Families of rows that turns and mirrors carry onto each other, the same ones carrying the whole set onto itself: the rest of each named row's family, in list order:
5 families of 8 rows:
Nugib: [ 1.05  0.78  1.58 -1.41  0.44  1.79 -2.02  0.06  0.03  2.37 -2.25 -1.06
  1.63  2.64 -0.45 -0.14  2.25  0.89 -0.18 -1.30 -2.07 -0.92]
Kif: [-0.60 -0.66 -0.56 -0.06 -1.08  1.44  1.05 -0.96 -0.71  1.55  0.54 -0.20
  1.48  2.13 -0.58 -1.18  1.75  0.16  1.30  1.84 -1.80 -2.07]
nuka: [-1.02  0.41 -0.44 -1.16  0.55  2.19 -1.30  1.71 -0.17  3.14 -0.21 -2.67
 -1.58  2.42 -1.76  0.58  2.92 -0.19  1.43  0.84 -2.11 -0.90]
fasa: [ 0.58 -0.23 -1.44 -1.16  1.86  1.03 -0.55  0.94 -0.18  3.45  1.03 -1.91
 -0.53  2.53 -0.42 -1.80  4.00 -0.41 -0.28  1.09 -1.91 -1.00]
Vig: [ 0.27  0.31  0.62  0.15 -0.56  0.49 -1.22  0.70 -1.44  2.59 -0.73 -2.50
  0.82  1.81  1.68 -0.61  1.00 -0.36  0.04 -1.68 -2.87 -2.06]
Fevev: [ 0.50  2.75  0.27 -0.13  0.71  1.40 -0.52 -0.88  0.31 -0.51  0.84 -3.73
  0.35  1.57 -0.50 -0.85  1.43 -0.85 -0.18  0.05 -1.93 -0.20]
samag: [ 0.54  2.62 -0.78 -0.03 -1.13  1.39  0.75  0.75  1.41  1.48  1.99 -2.32
  1.51  2.23 -0.49  0.25  2.74 -0.10 -0.27 -0.89 -1.53 -0.92]
Zumi: [-0.68  0.26 -0.73 -0.42 -0.28  1.04  0.87 -1.29 -0.69  0.97  0.58  0.01
  1.71  1.99 -0.45 -0.63  1.37 -0.12  1.49  1.88 -1.98 -1.90]
fik: [ 0.74  0.86  2.21 -0.77  0.31  1.18 -1.76 -0.56  0.15  2.45 -2.40 -0.91
  1.09  2.94 -0.16 -0.38  2.10  1.19  0.06 -0.55 -2.46 -1.64]
feze: [ 0.43  2.11 -0.39  0.40 -1.29  1.85  0.44  0.35  1.97  1.50  1.51 -2.60
  1.51  2.49 -0.85  0.35  3.00  0.04 -0.12 -1.12 -1.38 -0.91]
lifo: [-1.51  0.11  0.11 -1.69  1.28  2.21 -0.25  2.12 -0.37  2.87 -0.25 -2.46
 -1.06  1.69 -1.15 -0.38  3.08  0.16  1.59  0.76 -1.48 -0.80]
diz: [-0.77 -0.06 -0.94 -0.08 -0.06  0.29 -0.87 -1.54  0.97  2.23  0.45 -1.18
  1.02  1.23 -0.68  0.20 -0.45  0.19  0.47  2.14 -1.58 -1.02]
Zepe: [-1.31 -0.28 -0.07 -0.55 -0.74  1.03  1.22 -1.35 -0.41  0.72  0.90 -1.03
  1.08  2.17 -0.97 -0.97  2.02 -0.03  1.71  2.12 -1.70 -1.50]
firi: [ 1.00  2.91  1.26  0.16  0.69  1.19 -0.54 -0.74  1.27  0.21  0.70 -3.27
 -0.08  1.83 -1.01 -0.40  2.18 -0.70 -0.18  1.06 -2.15  0.03]
gasi: [-0.95 -0.01  0.15 -0.16 -0.89  1.61  0.86 -1.51 -0.93  1.49  0.64 -0.05
  1.39  1.87 -0.79 -1.04  1.91 -0.39  1.52  1.84 -2.19 -1.56]
Kibif: [ 0.38 -0.21 -1.35 -1.82  1.61  1.61 -0.82  0.07 -0.32  3.92 -0.12 -1.31
 -0.06  2.19 -0.63 -2.03  3.74 -0.74 -0.47  0.74 -1.91 -0.33]
toki: [ 1.16  2.28 -0.69 -0.92 -1.48  1.32  0.13  0.16  1.58  0.69  1.26 -2.07
  1.51  2.67 -1.14  0.22  2.48  0.67 -0.65 -0.65 -1.49 -0.58]
guf: [ 0.47  0.14  2.37 -1.07  0.29  1.25 -1.52 -0.49 -0.25  2.48 -2.43 -1.40
  0.69  2.31 -0.08 -0.36  2.12  1.11 -0.61 -0.95 -1.81 -1.48]
bod: [ 0.41  0.01  0.34 -0.05 -0.46  0.44 -1.21  0.18 -1.18  2.16 -0.91 -2.10
  1.34  1.56  1.75 -0.56  1.81 -0.58 -0.15 -1.77 -2.72 -2.23]
Nebos: [ 0.87  2.06 -0.26 -0.20 -0.97  1.26  0.24  0.57  2.11  1.31  1.30 -2.68
  2.40  2.55 -0.68  0.61  1.91  0.33 -0.12 -0.94 -1.68 -0.57]
fis: [-0.85 -0.65 -0.68 -1.16 -0.25  0.85 -0.90 -1.59  1.21  2.61  1.42 -1.42
  0.74  1.56 -0.27  0.13 -0.02  0.26  0.32  1.64 -0.72 -0.79]
getu: [-1.83 -0.47 -0.54 -1.30  0.31  1.91 -1.18  1.55 -0.94  2.93 -0.18 -2.81
 -1.49  2.08 -1.22 -0.19  2.95  0.15  1.07  0.71 -1.88 -0.46]
tov: [ 1.12  2.78  1.40 -0.24  0.54  0.80 -0.13 -0.68  0.86 -0.54  0.85 -3.03
  0.28  1.21  0.09 -0.69  1.88 -0.51  0.41  0.45 -2.04 -0.70]
sito: [-0.56 -0.10 -1.06 -0.71  0.09  0.31  0.11 -1.62  1.41  3.00  0.83 -1.91
  0.86  1.47 -0.86 -0.74 -0.15 -0.19  0.08  1.73 -1.05 -0.64]
Nel: [ 0.32  0.02 -1.16 -0.71  1.57  1.90 -0.82  0.77 -0.61  3.50  0.66 -1.90
  0.23  2.39 -0.37 -1.97  4.54 -0.82 -0.25  0.61 -2.38 -0.62]
gif: [-0.66 -0.25 -0.41 -0.81 -0.12  2.03  1.10 -1.31 -0.72  0.90  0.82 -1.15
  1.29  2.14 -0.10 -1.28  1.33  0.36  1.43  2.41 -2.31 -1.37]
nav: [-1.14 -0.05 -0.81 -0.28 -0.45  0.45 -0.66 -1.88  1.28  3.24  0.47 -1.54
  0.42  1.12 -0.44 -0.17 -0.21 -0.06  0.08  1.78 -2.13 -0.91]
nimom: [ 0.45  0.36  0.38 -0.45 -0.26  0.80 -1.56  1.02 -1.25  1.71 -1.13 -2.67
  0.37  1.10  1.75 -0.63  1.60 -0.06 -0.08 -1.62 -3.25 -1.44]
lir: [ 0.67  0.19 -1.61 -0.76  1.79  1.46 -1.15  0.42 -0.01  3.63  0.41 -1.56
 -0.33  1.95 -0.39 -2.06  4.26 -0.91 -0.12  0.74 -2.10 -0.92]
lafe: [ 0.39 -0.94 -1.08 -1.57  1.57  0.95 -1.07  0.74  0.43  3.61  0.23 -2.16
  0.41  1.95 -0.05 -1.33  4.11 -0.81 -0.43  1.06 -2.14 -0.27]
Moz: [ 1.06  3.27  0.95 -0.10  0.52  1.59 -0.17 -0.40  1.00  0.24  0.38 -3.12
  0.09  0.66 -0.49 -0.21  2.23 -0.78 -0.60  0.35 -2.14  0.12]
tada: [-1.19  0.56 -0.01 -1.64  0.85  1.83 -1.21  1.68  0.06  3.42  0.07 -2.67
 -2.04  2.05 -1.30  0.41  2.91  0.04  0.72  0.74 -1.81 -0.58]
vimu: [ 0.15 -0.37  0.72 -0.17 -0.30  0.93 -0.63  0.50 -1.41  2.57 -1.30 -2.67
  1.05  1.84  1.42 -0.63  1.49  0.02 -0.60 -1.65 -2.87 -1.85]
damet: [ 0.98  0.53  1.81 -0.90  0.25  0.60 -1.94  0.28 -0.07  2.06 -2.44 -1.26
  1.68  1.98 -0.83 -1.11  2.19  0.97 -0.65 -0.75 -1.95 -0.83]
tam: [ 0.71  0.77  2.05 -0.67  0.12  1.45 -1.62 -0.07  0.19  2.20 -2.82 -1.29
  1.00  2.23 -0.54 -0.08  1.43  1.26 -0.03 -0.52 -2.34 -1.65]
lag: [-1.21  0.11 -0.31 -1.19  1.57  1.84 -0.96  1.53 -0.26  3.17  0.36 -2.85
 -1.44  2.96 -1.59  0.15  2.74  0.00  1.07  0.97 -1.49 -0.82]
fadap: [-1.11 -0.31 -0.53 -0.62  0.33  0.56 -0.71 -2.33  1.10  2.72  0.12 -1.64
  0.30  1.51 -0.57 -0.03 -0.29 -0.42  0.32  1.80 -1.55 -1.23]
gama: [ 1.28  2.73  1.21  0.04  0.49  1.32  0.11 -0.84  1.26  0.34  0.61 -3.26
 -0.48  1.43 -0.51 -0.59  2.23 -1.30 -0.21  0.65 -2.25 -0.40]
Dup: [-0.60  0.54  0.38 -0.99 -0.26  0.11 -0.79  0.95 -1.25  1.80 -1.54 -2.69
  0.95  1.69  1.15 -0.37  1.60 -0.44  0.02 -2.01 -3.05 -1.68]
bepo: [ 0.50  2.30 -0.37 -0.06 -1.27  1.73  0.06  0.42  1.42  0.96  1.28 -2.46
  1.80  1.88 -0.57  0.75  3.41 -0.15 -0.70 -0.87 -1.86 -0.27]

The rest of the family of Nebos: Nugib, Zepe, Kibif, getu, tov, sito, nimom
The rest of the family of gif: Fevev, lifo, toki, fis, lafe, damet, Dup
The rest of the family of bod: Kif, samag, firi, Nel, tada, tam, fadap
The rest of the family of nuka: Vig, fik, feze, gasi, nav, lir, gama

Families of rows that turns and mirrors carry onto each other, the same ones carrying the whole set onto itself: the rest of each named row's family, in list order:
4 families of 4 rows:
Rosu: [ 1.71  0.64 -0.97  0.47  0.63  0.75 -1.40  0.33 -0.27 -0.47 -1.49  0.38
 -0.24 -0.64 -0.14  0.59 -0.38  0.47  0.52  0.43  0.27  0.03  0.90  1.57
  1.64 -1.10  1.41 -1.27  0.45  2.27 -1.63  0.00 -0.79  0.56 -1.31  0.81
 -0.18 -0.53  1.02 -0.88  0.35 -0.86  1.59 -0.49]
Neb: [ 0.45 -0.10  0.39  0.36  0.01  0.74 -0.61 -0.22  2.54 -0.76 -1.27 -0.26
 -1.11 -0.33  0.81  0.64 -1.31 -0.52 -1.80 -0.13 -1.16 -1.22  1.61  1.40
  0.53 -0.93  0.42 -0.74 -0.23 -0.48 -0.97 -0.61 -1.38  0.44 -0.15  1.45
 -0.88 -1.57 -1.42 -0.01 -0.24  0.93 -0.71 -0.35]
doke: [ 1.05 -0.22 -1.03 -1.62 -1.40  0.77  0.74  1.58  0.36 -0.55 -0.12 -0.86
  0.38  0.47  1.81  0.16  0.40  0.73  1.22 -0.28 -0.12 -2.02 -0.25  0.75
 -0.09  0.51 -1.11 -1.39 -0.11  0.39 -0.63 -1.29 -0.84  0.94  0.54  0.95
  0.49  0.06  0.36 -1.01  2.60 -0.57  0.51  0.22]
Muber: [ 0.41 -0.38 -0.86  0.62  1.55  0.76  1.52 -0.07 -0.97  2.82  0.65  0.20
 -0.35  0.20 -0.56 -0.99 -0.13 -0.50 -0.29 -0.99  0.19 -1.61 -0.42 -0.78
  0.00 -1.30 -1.27  0.25  0.31  0.91  1.40 -0.51  0.35  1.13 -0.68 -1.75
  0.24 -0.59 -0.99  1.75 -0.92 -0.94 -1.21 -0.43]
Pidul: [ 0.71 -0.09 -1.79  0.34 -0.23  1.61 -0.76  0.39 -1.02  1.97  0.52 -0.69
  0.40  0.01 -0.04 -0.04 -0.26  1.04 -0.28  1.90  1.00 -1.60  0.49  0.01
 -0.52 -1.75 -0.77  0.19 -0.11 -0.05  0.69 -1.63 -0.99  1.27 -0.97 -0.62
  0.09 -1.31  0.54  0.71  1.85  0.52 -1.07  0.54]
Peg: [ 0.48 -0.12  0.48 -1.60  0.25  0.56  2.01  0.69  0.57  0.76 -0.17  0.45
 -0.95  0.64  1.08 -0.37  0.55 -1.57  1.29 -2.21  0.52 -0.08 -0.36 -0.27
 -0.48  0.88 -2.38 -0.34  0.38  0.47 -0.15 -1.11  0.74  0.07  0.46  0.35
  0.81 -0.38  0.14  0.09  0.87 -1.98  1.40 -0.39]
nadap: [-0.55 -2.03 -0.52 -1.02 -0.16 -0.89  0.76 -1.25  0.38 -1.31  1.07  0.33
 -0.36  0.98 -0.29  0.39  0.97  0.97  0.05 -0.97  0.28 -0.29 -1.32 -0.32
  2.18  1.47 -0.55 -0.37 -0.61  0.74 -0.68  0.71  1.16  0.48 -0.05  0.51
 -0.46  0.58 -1.32 -0.79  0.18 -0.61  0.17  1.94]
ruze: [ 0.73  1.10  0.54  0.51 -0.52  0.20  0.77  0.76 -0.70 -0.48 -0.26  0.62
  0.49  0.25 -0.34 -0.12  2.15 -1.15  1.23 -0.06  0.92  0.65  0.55  0.19
  1.06 -0.51  0.93 -0.22  2.50 -0.80  0.05  0.91  0.18 -0.21  0.45 -0.51
  0.19  0.79  0.10  0.86 -1.53 -1.51  0.18 -2.05]
lizav: [ 0.36 -0.38  2.26 -0.23  1.29  1.17 -0.04 -1.57  1.29 -1.23 -0.03  0.22
 -0.72 -0.34 -1.34 -1.67  0.40  0.50 -1.97  0.46 -0.59 -0.97  0.84  2.15
  0.34  0.80 -0.33  0.68 -0.23  0.01  0.93  0.34  1.13 -0.65 -0.04  0.83
 -0.77  1.30 -0.89  0.09 -1.22 -0.45 -0.55 -0.39]
tapi: [ 0.14  0.17  1.49  1.18 -0.33  0.12  0.26 -0.11  2.87 -0.66 -0.41  0.76
 -0.81  0.25  1.46 -0.24 -0.17 -1.82 -0.88 -0.66 -0.64  0.00  1.82  0.01
 -0.26 -0.71  0.04  0.66  0.86 -1.14  0.42 -0.90 -0.45 -0.74  0.93  0.01
 -0.80 -0.53  0.28  1.65 -0.84  0.63 -0.81 -1.24]
Vore: [ 0.03 -1.02 -0.81  0.21  0.52  0.03 -0.25 -0.06 -1.28  1.50  1.43 -1.26
  0.64 -0.05 -1.45  0.25 -0.10  1.32 -0.97  0.69  0.18 -1.84 -1.00 -0.31
  0.08 -0.70 -0.21  0.39 -0.43 -0.17  0.21  0.60  0.32  1.34 -1.16 -0.84
 -0.75 -0.83 -2.43 -0.01 -0.16  0.42 -2.03  1.00]
funa: [-0.16  0.96  0.93  0.79  0.66  0.27 -1.55 -1.12  1.50 -1.77  0.80  0.40
 -0.95 -0.18 -0.36 -0.90  0.30  1.78 -1.79  0.90 -0.60  0.48  1.50  2.08
 -1.29  0.08  0.50 -0.37 -0.95 -0.10  1.35 -0.85  0.10 -1.34  0.13  1.09
  0.73  0.83 -0.01  0.13  0.46 -0.15 -0.62 -0.25]
Fet: [ 0.55  0.16  1.22 -2.26 -1.37  0.38 -0.31 -0.45 -0.31  0.15 -0.27  0.17
  0.75 -1.45 -1.94 -0.45 -0.02 -0.79  0.50  1.83 -0.10 -0.09  0.43 -0.08
  1.97 -0.18 -0.29  0.10  0.66  0.39 -0.81  0.47  0.06  0.07 -1.35  0.93
 -2.12  0.56 -0.28 -1.38 -1.63 -1.19  0.64  0.03]
ren: [ 0.15 -0.07 -0.45  1.64  1.55  0.46 -0.76 -0.79 -0.61  2.76  1.35  0.18
 -0.15 -0.36 -0.04 -0.22 -1.18  0.66 -0.21  0.88  0.92  0.35 -0.47 -1.31
 -1.07  0.07 -0.38  1.71 -0.03  0.41  0.96 -0.85  0.56 -0.17 -0.60 -1.44
  0.03 -0.15  0.91  1.14  0.47  0.28 -0.61  0.52]
gafin: [-0.36  2.06 -0.56  0.28 -1.00 -1.58 -0.59 -0.26  0.15  0.14  1.15  1.10
  0.19 -1.28  0.23  0.08 -0.97  0.19  1.33  0.93 -1.09  1.47  0.45 -0.75
 -0.15 -0.79  1.54 -1.61 -0.31  1.37  0.74 -0.25 -0.34 -0.77  0.06  0.20
  0.62  1.83  0.79 -0.73 -0.82 -1.04  0.26 -0.77]
dopok: [-1.05 -0.66 -0.69 -0.66  0.15  0.48  0.03 -1.28  0.23  0.08  1.07  0.54
 -0.43  0.61  1.09  0.41 -0.03  1.13  0.30  0.67  0.78  1.60 -0.90 -1.18
  0.56  2.62 -0.04  0.25  0.04 -0.86 -0.48 -0.70  0.46 -0.06  0.62  0.83
  0.74  1.71  1.23 -0.11  1.11 -0.16  1.07  1.21]

The rest of the family of Pidul: Muber, Vore, ren
The rest of the family of funa: Neb, lizav, tapi
The rest of the family of gafin: Rosu, ruze, Fet

Families of rows that turns and mirrors carry onto each other, the same ones carrying the whole set onto itself: the rest of each named row's family, in list order:
4 families of 8 rows:
Bek: [ 0.61 -0.22 -0.13 -0.61  0.54 -1.78 -0.17 -1.76]
tenek: [-1.23  0.94 -0.18  0.63 -2.18 -0.79  0.44  1.54]
les: [-2.68  0.51 -0.24  0.63 -0.54 -0.96 -0.24  0.80]
Tosov: [-2.16  1.44  0.29  0.23 -1.44 -1.27  0.29  1.41]
Vobor: [-2.08  0.51 -0.72  0.34 -1.70 -0.30 -0.39  0.90]
futiv: [-2.19  0.46 -0.21  0.47 -0.83 -0.52 -0.92  1.12]
zudu: [ 1.14 -0.62  0.41 -0.42 -0.83 -1.62  0.17 -1.67]
kazub: [-1.01  0.70 -0.02  0.74 -1.49 -0.86  0.10  1.93]
Fem: [ 1.08 -0.66  0.71 -1.27 -0.29 -0.97 -0.01 -1.34]
retet: [ 0.98  0.39  0.24 -1.03 -0.26 -1.43  1.46 -1.57]
Zafa: [-1.74  0.27 -0.92  0.74 -1.71 -0.30 -0.61  0.96]
dudet: [-2.83  0.75 -0.08  0.19 -0.83 -0.84 -0.25  0.81]
Ziko: [-1.49  1.31 -0.63  0.29 -2.20 -0.82  0.11  1.32]
kog: [ 0.67 -0.49 -0.29 -0.14 -0.02 -1.69  0.21 -2.11]
Mumo: [ 0.26 -0.38  0.09 -0.48  0.09 -1.45  1.31 -2.01]
sebi: [ 0.94 -0.11  0.18 -1.12  0.31 -1.74 -0.35 -1.55]
muko: [ 0.49 -0.81  0.42 -0.82 -0.10 -1.09 -0.34 -1.85]
rifen: [ 0.74 -0.59  0.98 -0.65 -0.60 -1.42  1.34 -1.57]
rege: [-2.18  1.47 -0.03  0.52 -0.48 -1.28  0.04  1.27]
fifud: [-2.15  1.25  0.31  0.51 -1.06 -1.34  0.83  1.31]
fimi: [-1.42  0.63 -1.00  0.99 -1.05 -0.61 -0.36  1.47]
guvu: [-1.52  1.56 -0.24  0.33 -1.40 -0.60  0.82  1.50]
pafu: [ 0.27  0.15  0.43 -0.86  0.43 -1.85  0.35 -1.91]
mos: [-1.48  0.43 -0.40  0.47 -1.86  0.13 -0.09  1.49]
fofem: [ 0.69  0.33 -0.16 -1.38  0.35 -1.50  0.93 -1.75]
zede: [ 1.11 -0.58  0.33 -0.91 -1.02 -0.61  0.75 -1.66]
Bada: [ 1.00 -0.52  0.58 -1.04 -0.49 -0.92  1.37 -1.05]
gor: [-2.28  0.44 -0.72  0.73 -0.25 -0.58  0.14  1.30]
Suzup: [-2.12  0.76  0.29  0.63 -0.76 -0.66  0.72  1.69]
nopi: [ 0.91 -0.29  0.36 -1.45 -0.33 -0.75  1.10 -1.39]
timun: [ 1.16 -0.94  0.50 -0.85 -0.55 -1.14 -0.16 -1.28]
Fuf: [ 0.51  0.20  0.10 -1.00  0.60 -1.61  1.22 -1.46]

The rest of the family of rifen: zudu, kazub, kog, Mumo, fimi, gor, Suzup
The rest of the family of fofem: Tosov, Vobor, Fem, dudet, Ziko, sebi, nopi
The rest of the family of Bada: Bek, tenek, les, Zafa, fifud, timun, Fuf

